In the rows, zero is written as 128.
Each path below is one point turned by a fixed rotation once a step. After each direction that follows a path, write how fast that rotation turns it, in degrees per step (0 if it stays still).
Each turn is a multiple of 5 degrees from 10 to 175, or 0.
Each row of a path follows its step; steps can be skipped.
path 1
step 0: [108 129 114 125 126 141 119 133 135 139 122 129 131 124 130 128 134 117
 132 124 127 124 113 139 114 120 132 120 143 129 134 138 144 129 136 125
 118 129 137 123 133 125 131 127 131 135 126 137 127 130 121 140 125 138
 122 130 118 137 136 129 125 131 124 116 126 126 134 135 126 134 118 120
 147 128 140]
step 7: [107 113 116 133 127 133 127 124 138 130 122 118 128 122 136 119 115 116
 139 135 134 119 130 118 133 127 126 116 138 130 132 128 125 130 131 133
 129 134 125 117 117 119 126 128 127 122 135 118 124 125 115 135 123 132
 131 116 125 138 140 127 135 139 118 117 130 123 128 132 127 138 122 139
 148 124 126]
step 9: [103 134 113 123 127 126 126 112 129 140 125 123 135 125 134 124 123 116
 145 122 135 118 114 122 136 116 127 136 142 128 130 121 138 124 127 128
 116 134 129 125 120 121 138 131 130 127 138 127 138 131 127 137 126 125
 117 123 126 132 139 119 128 134 125 121 128 120 137 141 126 130 125 123
 140 127 135]
step 15: [113 123 122 122 118 138 131 122 133 128 124 112 130 121 133 127 130 124
 128 137 138 126 122 128 128 102 139 127 135 123 135 130 126 130 129 135
 119 137 125 114 133 143 135 117 132 125 129 125 133 127 124 141 126 128
 120 131 129 130 135 133 130 125 118 109 116 125 124 139 125 142 116 132
 123 130 141]
step 25: [113 125 113 117 121 139 127 123 132 132 127 127 118 136 139 136 126 123
 144 124 140 122 126 127 139 118 115 126 129 126 142 131 124 119 130 127
 133 141 132 119 129 118 140 132 126 123 131 132 129 123 121 132 123 126
 123 129 120 133 141 135 124 120 110 129 130 126 131 142 126 128 113 130
 143 125 143]
step 30: [116 129 123 127 141 138 126 117 139 141 123 121 122 119 124 117 122 121
 120 127 142 119 116 128 132 116 135 126 140 136 137 135 136 129 133 127
 122 126 124 120 120 137 127 118 123 139 125 123 121 125 121 138 136 123
 120 118 122 128 139 126 126 146 129 126 121 121 130 139 124 128 113 119
 143 127 136]
step 32: [111 124 112 124 128 143 121 138 129 132 129 122 120 130 124 119 135 121
 131 132 132 115 122 130 124 115 126 127 139 126 143 136 129 125 138 127
 116 132 130 118 122 123 135 134 129 128 120 132 125 136 122 133 136 132
 125 123 130 126 153 121 126 136 138 118 122 122 128 131 124 150 124 120
 139 132 134]
step 36: [114 120 116 131 126 141 137 109 129 128 135 135 135 121 130 127 127 118
 133 136 143 115 128 120 131 107 115 131 135 123 129 134 117 123 122 141
 132 137 124 119 117 135 124 135 127 130 126 122 131 121 122 129 121 116
 121 127 127 135 132 131 131 134 116 120 115 122 128 137 131 129 113 123
 134 128 128]
[126 129 125 126 130 127 127 130 129 130 125 127 129 130 130 130 131 128
 131 128 124 128 131 128 127 129 130 130 126 125 131 128 129 131 129 128
 126 129 127 128 128 123 130 128 129 128 130 126 132 128 128 128 129 129
 124 128 127 126 129 129 130 124 128 131 127 128 130 125 130 130 129 126
 130 126 132] => 45
[128 128 127 130 128 128 129 130 131 130 129 125 128 130 127 129 126 132
 123 130 128 131 129 130 125 129 130 125 129 128 129 133 128 126 130 130
 127 126 128 127 130 131 130 125 128 129 127 127 125 128 130 127 128 127
 123 128 124 126 130 128 126 129 128 127 128 128 128 126 127 131 129 125
 126 128 129] => 25
[129 130 129 124 127 128 123 129 126 129 128 127 128 128 129 125 127 126
 130 127 126 128 128 128 129 131 129 126 129 124 128 130 124 128 129 131
 128 127 129 125 127 130 129 130 127 129 129 129 123 124 127 127 125 129
 129 129 129 125 127 127 129 128 125 130 128 128 129 128 129 124 126 124
 128 130 129] => 125
[128 127 127 129 131 130 128 125 125 129 126 130 130 127 125 128 126 128
 125 126 127 130 131 123 130 127 129 130 127 129 130 131 126 129 129 128
 128 128 127 125 124 127 127 130 126 129 130 128 127 130 129 129 130 126
 129 128 131 126 132 126 129 128 129 125 128 125 131 126 127 128 128 127
 125 128 127] => 175
[130 127 128 131 131 130 126 129 127 126 130 126 125 133 128 129 125 127
 130 128 128 130 131 129 131 131 126 128 128 126 130 129 127 124 128 129
 128 128 131 128 130 123 127 127 126 128 130 127 127 128 128 128 130 130
 130 127 130 130 129 127 129 130 127 129 131 129 124 127 126 131 127 132
 126 128 130] => 120
[128 125 129 128 130 127 130 130 128 126 126 128 129 126 130 129 126 127
 129 133 128 128 127 127 131 130 126 127 128 128 129 127 127 131 129 130
 131 127 131 122 130 129 130 131 130 129 128 127 127 129 130 127 130 125
 125 128 127 128 124 130 127 125 126 127 128 126 127 132 131 129 128 130
 126 126 127] => 35
path 2
step 1: [123 122 116 144 128 129 129 125 131 117 119 121 122 138 118 131 133 132
 139 141 124 118 127 121 124 124 124 123 112 139 138 139 125 130 142 123
 116 112 144 127 127 131 125 135 124 125 142 133 140 132 119 115 115 115
 115 134 127 117 125 137 136 134 130 132 145 114 123 122 125 129 124 126
 134 135 111]
step 2: [132 136 133 114 117 122 125 131 125 136 126 136 133 129 121 131 132 126
 126 143 118 128 128 133 139 135 135 100 125 129 121 136 122 115 137 123
 133 126 130 105 130 131 128 119 130 121 116 109 128 127 134 140 124 105
 129 128 134 131 135 129 123 129 121 120 125 142 131 136 134 129 130 112
 114 129 133]
step 3: [146 127 133 129 127 118 117 127 127 110 124 115 120 125 151 127 122 120
 144 127 134 136 136 126 121 141 119 127 128 124 113 130 133 124 140 128
 131 143 124 130 118 115 142 123 126 131 135 125 137 116 124 121 142 121
 122 111 131 112 120 130 129 120 129 127 126 130 131 122 133 115 130 139
 140 134 122]
step 5: [129 123 116 110 130 121 123 125 125 125 113 130 114 135 128 118 128 129
 133 130 123 114 117 121 122 121 121 133 122 137 124 130 130 119 110 132
 135 133 143 110 117 121 114 129 127 137 135 123 112 133 121 128 139 124
 130 130 122 144 135 127 113 117 125 120 127 136 132 136 117 123 129 128
 137 122 107]
step 11: [119 118 134 111 119 112 121 116 129 116 118 132 108 126 120 127 118 135
 148 119 125 130 139 122 127 138 124 136 126 134 118 121 123 109 133 126
 118 130 117 126 121 133 140 122 129 134 135 137 140 117 128 122 134 124
 132 129 126 128 123 115 125 119 133 128 130 125 138 130 116 141 140 117
 125 139 122]
step 12: [137 120 117 128 129 133 130 149 120 140 132 135 119 126 134 125 131 124
 128 131 136 126 138 121 135 143 140 128 128 135 126 129 113 136 129 150
 112 130 143 121 133 109 113 133 116 121 128 126 127 137 116 142 122 125
 125 123 130 111 125 140 127 125 134 118 135 128 124 139 122 137 138 128
 131 132 125]
step 19: [119 140 115 123 119 123 129 128 116 126 127 137 125 130 121 123 132 139
 149 130 154 125 133 135 129 139 126 114 118 126 123 128 132 118 127 126
 117 113 127 129 135 138 126 117 119 127 123 141 123 129 124 127 146 120
 135 129 123 133 129 128 124 138 120 132 128 114 127 148 127 131 141 137
 121 138 116]
step 26: [131 119 140 130 128 120 140 133 125 113 122 123 129 130 118 131 137 125
 130 131 137 117 122 119 128 132 122 137 114 136 130 121 139 140 117 129
 134 119 136 126 135 117 119 113 126 128 127 129 129 133 118 127 133 126
 137 137 123 109 117 134 135 125 127 122 140 111 116 132 140 115 109 150
 136 123 125]
[129 129 125 123 128 130 126 123 128 128 129 130 127 128 129 129 128 129
 129 127 127 128 125 130 127 128 131 128 128 129 127 130 129 124 129 126
 128 127 127 129 128 126 130 129 126 129 128 130 131 128 128 128 129 124
 132 127 128 128 129 129 127 132 126 125 129 125 124 126 130 128 127 127
 123 126 129] => 85
[132 128 127 128 127 128 129 126 130 128 128 129 130 130 131 130 129 130
 127 130 130 130 130 131 130 128 129 125 129 126 125 126 130 124 128 130
 131 126 130 131 131 128 127 126 126 130 125 130 127 128 129 126 128 126
 127 133 130 126 131 127 130 126 127 129 128 130 130 125 128 127 127 130
 132 128 128] => 65
[126 125 126 127 129 125 131 132 129 127 128 129 129 126 125 127 129 126
 132 127 128 126 128 129 127 130 126 125 133 130 130 129 131 125 130 130
 128 129 128 128 129 130 129 129 127 129 132 127 127 127 128 129 130 129
 130 131 131 129 126 125 130 129 126 127 127 129 128 128 130 128 126 128
 128 125 131] => 170
[125 131 129 130 127 130 127 131 127 125 130 126 130 128 127 126 128 128
 127 128 129 125 131 129 127 129 130 127 129 127 127 127 125 126 128 127
 127 130 127 131 128 130 130 126 128 127 133 131 131 128 129 127 132 128
 128 129 129 127 132 128 128 130 128 126 131 124 130 127 125 129 126 127
 128 131 124] => 140
[128 127 126 128 131 131 128 129 129 125 130 129 122 128 128 126 130 126
 126 128 130 126 128 129 126 126 126 130 131 125 127 125 125 127 128 129
 130 128 125 126 126 128 128 128 130 128 128 128 128 130 131 129 127 125
 123 129 128 127 130 129 126 127 125 129 130 128 129 130 127 126 130 130
 128 124 132] => 40
path 3
step 1: [134 125 131 135 127 129 128 130 119 123 110 130 121 132 109 138 133 135
 140 141 130 118 124 126 118 136 134 114 131 132 131 117 129 133 127 106
 137 138 124 131 146 122 131 123 125 141 118 123 133 127 113 128 145 121
 121 128 115 118 123 127 112 125 127 119 135 137 121 129 116 133 120 104
 130 134 126]
step 7: [135 123 120 116 121 123 128 124 114 143 110 120 130 137 124 127 137 140
 124 129 140 110 130 122 129 129 135 128 140 123 133 118 122 140 135 116
 131 138 113 111 115 131 125 125 110 120 123 139 127 119 122 130 137 136
 122 136 126 117 140 121 111 125 113 137 136 140 124 131 144 128 127 129
 128 122 137]
step 9: [133 123 129 142 109 128 116 144 105 139 130 122 120 127 125 129 130 138
 134 130 132 131 138 120 119 123 125 133 134 133 122 134 134 143 121 137
 144 123 113 121 131 132 124 129 117 138 128 134 132 115 125 117 148 133
 129 134 130 126 133 143 106 137 125 124 135 141 125 119 136 123 125 124
 142 125 136]
step 18: [129 119 139 140 126 128 120 141 116 122 123 124 113 132 130 146 135 142
 119 136 138 131 132 110 123 123 142 119 127 132 133 138 123 134 119 119
 139 130 112 133 147 131 116 123 134 127 117 130 141 123 124 124 141 134
 126 137 124 119 133 135 122 131 114 111 143 145 127 133 128 118 126 126
 130 124 122]
step 19: [131 122 115 125 120 136 130 120 125 130 121 137 123 121 116 139 119 134
 119 121 131 112 137 128 123 135 131 125 130 130 123 121 122 124 125  99
 135 132 134 132 127 140 141 129 129 133 115 128 133 122 112 123 149 135
 126 133 113 114 126 130 126 114 123 116 132 147 135 125 120 124 118 109
 135 125 125]
step 32: [125 115 133 131 108 136 121 130 113 114 128 116 122 131 122 137 131 131
 126 138 131 127 145 122 125 136 138 130 125 119 129 116 129 140 125 131
 125 117 118 125 132 133 126 123 137 135 119 128 128 119 103 121 144 125
 128 139 127 129 127 138 107 116 120 128 125 127 136 126 141 117 107 115
 129 122 125]
step 34: [125 126 125 129 119 125 119 126 117 123 116 114 120 138 117 125 130 120
 116 130 132 122 128 121 127 121 140 129 123 126 121 128 132 128 119 129
 126 143 126 119 135 131 123 143 127 135 123 139 140 130  97 130 133 141
 127 129 126 111 153 133 122 119 114 114 143 131 121 126 126 129 126 120
 126 115 118]
step 37: [137 118 128 134 129 127 134 137 117 134 128 147 122 140 113 127 118 131
 128 140 136 111 134 125 117 135 126 126 130 119 110 126 132 123 129 116
 145 130 130 128 135 126 122 142 122 139 123 129 137 118 113 125 149 124
 125 128 120 120 134 138 127 127 115 113 135 136 126 135 123 124 112 118
 141 126 114]
[130 126 130 126 129 129 126 129 127 131 131 131 126 128 130 127 129 128
 127 130 130 124 128 125 130 128 131 133 126 124 131 129 129 126 129 129
 131 127 128 125 125 128 128 128 129 129 127 126 127 127 127 125 125 131
 129 129 126 128 127 130 127 133 127 126 127 128 128 128 131 126 126 130
 129 127 127] => 155
[129 128 127 125 127 131 129 128 130 129 127 127 128 130 125 131 127 128
 125 126 125 126 130 125 127 126 131 130 126 130 129 128 126 126 129 129
 129 127 128 131 128 129 129 125 127 124 128 129 128 130 128 130 124 131
 128 131 126 124 129 128 130 126 126 132 128 131 126 127 126 126 130 132
 130 126 127] => 90
[128 131 133 130 128 132 130 126 129 125 127 128 128 128 127 127 130 126
 131 126 126 127 127 126 130 127 128 128 127 127 134 126 129 129 128 128
 130 127 126 130 132 129 132 130 129 127 127 126 125 130 128 127 128 125
 126 127 128 129 130 126 126 131 132 128 130 128 128 130 126 128 126 128
 129 126 129] => 25
path 4
step 8: [139 126 144 133 127 126 136 125 121 135 123 129 142 125 117 131 142 129
 123 126 131 140 132 126 115 138 133 115 126 124 135 134 135 129 124 121
 119 120 120 126 123 122 126 110 139 128 128 129 117 129 129 129 146 141
 132 121 140 114 128 128 124 143 124 127 126 139 141 136 129 127 124 136
 124 136 130]
step 10: [120 136 132 147 127 131 140 131 131 122 115 122 141 128 127 128 124 140
 130 129 129 126 130 123 118 109 113 132 108 118 124 125 138 127 117 115
 127 145 116 128 128 126 131 121 123 133 126 124 117 135 131 125 119 124
 131 121 132 128 137 127 139 126 122 134 125 132 128 121 128 127 130 126
 125 113 114]
step 17: [126 121 133 126 140 139 140 134 135 127 121 131 132 139 116 128 117 143
 131 126 128 130 117 132 114 126 121 129 137 119 120 132 129 132 123 119
 121 128 123 133 132 126 133 130 135 129 114 137 120 126 128 133 125 126
 129 136 123 105 132 141 142 132 114 129 126 136 135 137 132 124 134 142
 140 123 138]
step 30: [128 117 123 129 124 137 123 146 134 128 132 135 122 135 127 128 139 122
 121 130 133 141 119 134 134 124 132 143 127 113 122 136 126 132 126 122
 127 127 125 134 139 134 130 140 129 130 129 137 122 134 124 132 118 126
 129 130 128 108 147 147 135 139 122 133 131 116 125 141 129 135 136 129
 131 122 138]
step 32: [126 121 127 134 138 124 133 129 134 137 132 140 130 127 118 142 139 140
 132 139 116 128 140 134 122 142 144 137 122 123 138 118 139 125 136 118
 127 114 132 136 133 137 121 119 131 132 133 125 135 120 139 126 121 123
 132 129 129 132 125 125 133 125 122 140 140 137 121 128 143 139 132 122
 137 131 135]
step 33: [134 111 135 135 135 133 146 132 116 118 139 122 130 127 129 133 137 139
 126 135 133 113 126 125 119 117 124 133 126 128 119 123 125 130 129 108
 115 129 118 129 127 128 137 124 117 132 135 129 125 118 138 121 127 127
 139 124 141 128 125 138 141 133 117 133 135 132 133 131 123 125 116 118
 134 125 132]
step 37: [121 137 128 138 130 120 112 131 124 126 119 122 134 122 122 121 136 138
 121 114 129 133 130 121 127 131 133 144 119 121 116 129 132 124 126 108
 112 126 123 140 126 140 121 130 145 132 130 130 128 130 130 128 125 129
 129 119 134 126 132 136 122 129 132 139 110 115 134 130 124 130 129 120
 112 121 132]
step 38: [125 125 118 136 122 119 120 139 116 135 117 132 136 141 122 118 145 133
 139 144 129 134 129 135 125 138 148 134 123 122 128 132 134 129 128 124
 124 122 123 142 131 131 134 126 129 118 138 128 121 120 142 131 134 143
 122 124 138 123 137 124 134 133 130 125 128 131 132 128 144 131 125 128
 129 143 126]
[126 128 128 126 128 126 131 132 130 127 133 126 128 129 126 131 129 130
 127 129 128 126 127 128 128 131 126 128 128 126 128 130 126 129 131 127
 126 127 131 126 128 128 127 130 128 132 128 128 129 126 127 130 127 130
 130 130 126 127 129 128 128 124 130 126 132 130 127 133 127 128 127 128
 128 126 131] => 25
[129 127 130 128 132 125 130 124 129 127 127 128 128 126 129 132 126 126
 126 128 127 129 128 128 125 127 124 129 127 126 128 126 128 126 128 130
 129 128 126 129 127 130 127 126 124 128 123 127 127 127 130 129 129 127
 128 129 128 126 129 129 129 128 127 127 126 132 129 129 131 127 123 126
 132 127 127] => 45
[125 126 124 127 127 124 128 128 128 126 128 128 127 128 130 130 129 128
 131 129 126 127 128 127 126 129 125 128 128 127 127 126 130 129 128 132
 128 124 132 126 128 128 131 124 128 132 130 130 127 127 128 127 128 128
 125 129 128 129 128 124 127 133 130 131 129 128 128 126 129 130 130 128
 127 131 126] => 110
[127 130 132 130 127 128 128 127 127 129 127 129 128 123 127 129 128 129
 125 129 126 130 130 128 128 129 129 127 129 130 126 129 128 130 127 129
 126 127 124 123 127 127 126 128 128 129 129 131 126 131 129 127 128 131
 126 131 130 129 125 125 127 129 131 128 129 127 122 131 127 126 127 128
 127 127 127] => 140
[126 129 129 126 127 131 129 126 129 129 130 129 128 129 127 125 128 129
 130 126 129 130 128 130 129 131 127 125 127 128 126 124 129 131 128 130
 123 130 126 125 129 128 126 126 131 128 127 130 126 125 129 129 129 123
 130 129 130 128 129 127 131 127 130 127 128 128 131 126 128 127 123 131
 126 126 129] => 40
[127 130 124 130 128 127 132 129 126 126 126 129 125 129 130 129 128 129
 129 130 129 125 129 130 129 129 128 128 128 128 128 128 128 128 127 127
 125 128 126 133 127 133 131 126 124 125 130 129 128 128 130 129 127 128
 129 128 129 132 128 127 127 129 129 126 126 126 127 130 128 127 125 127
 123 123 129] => 80
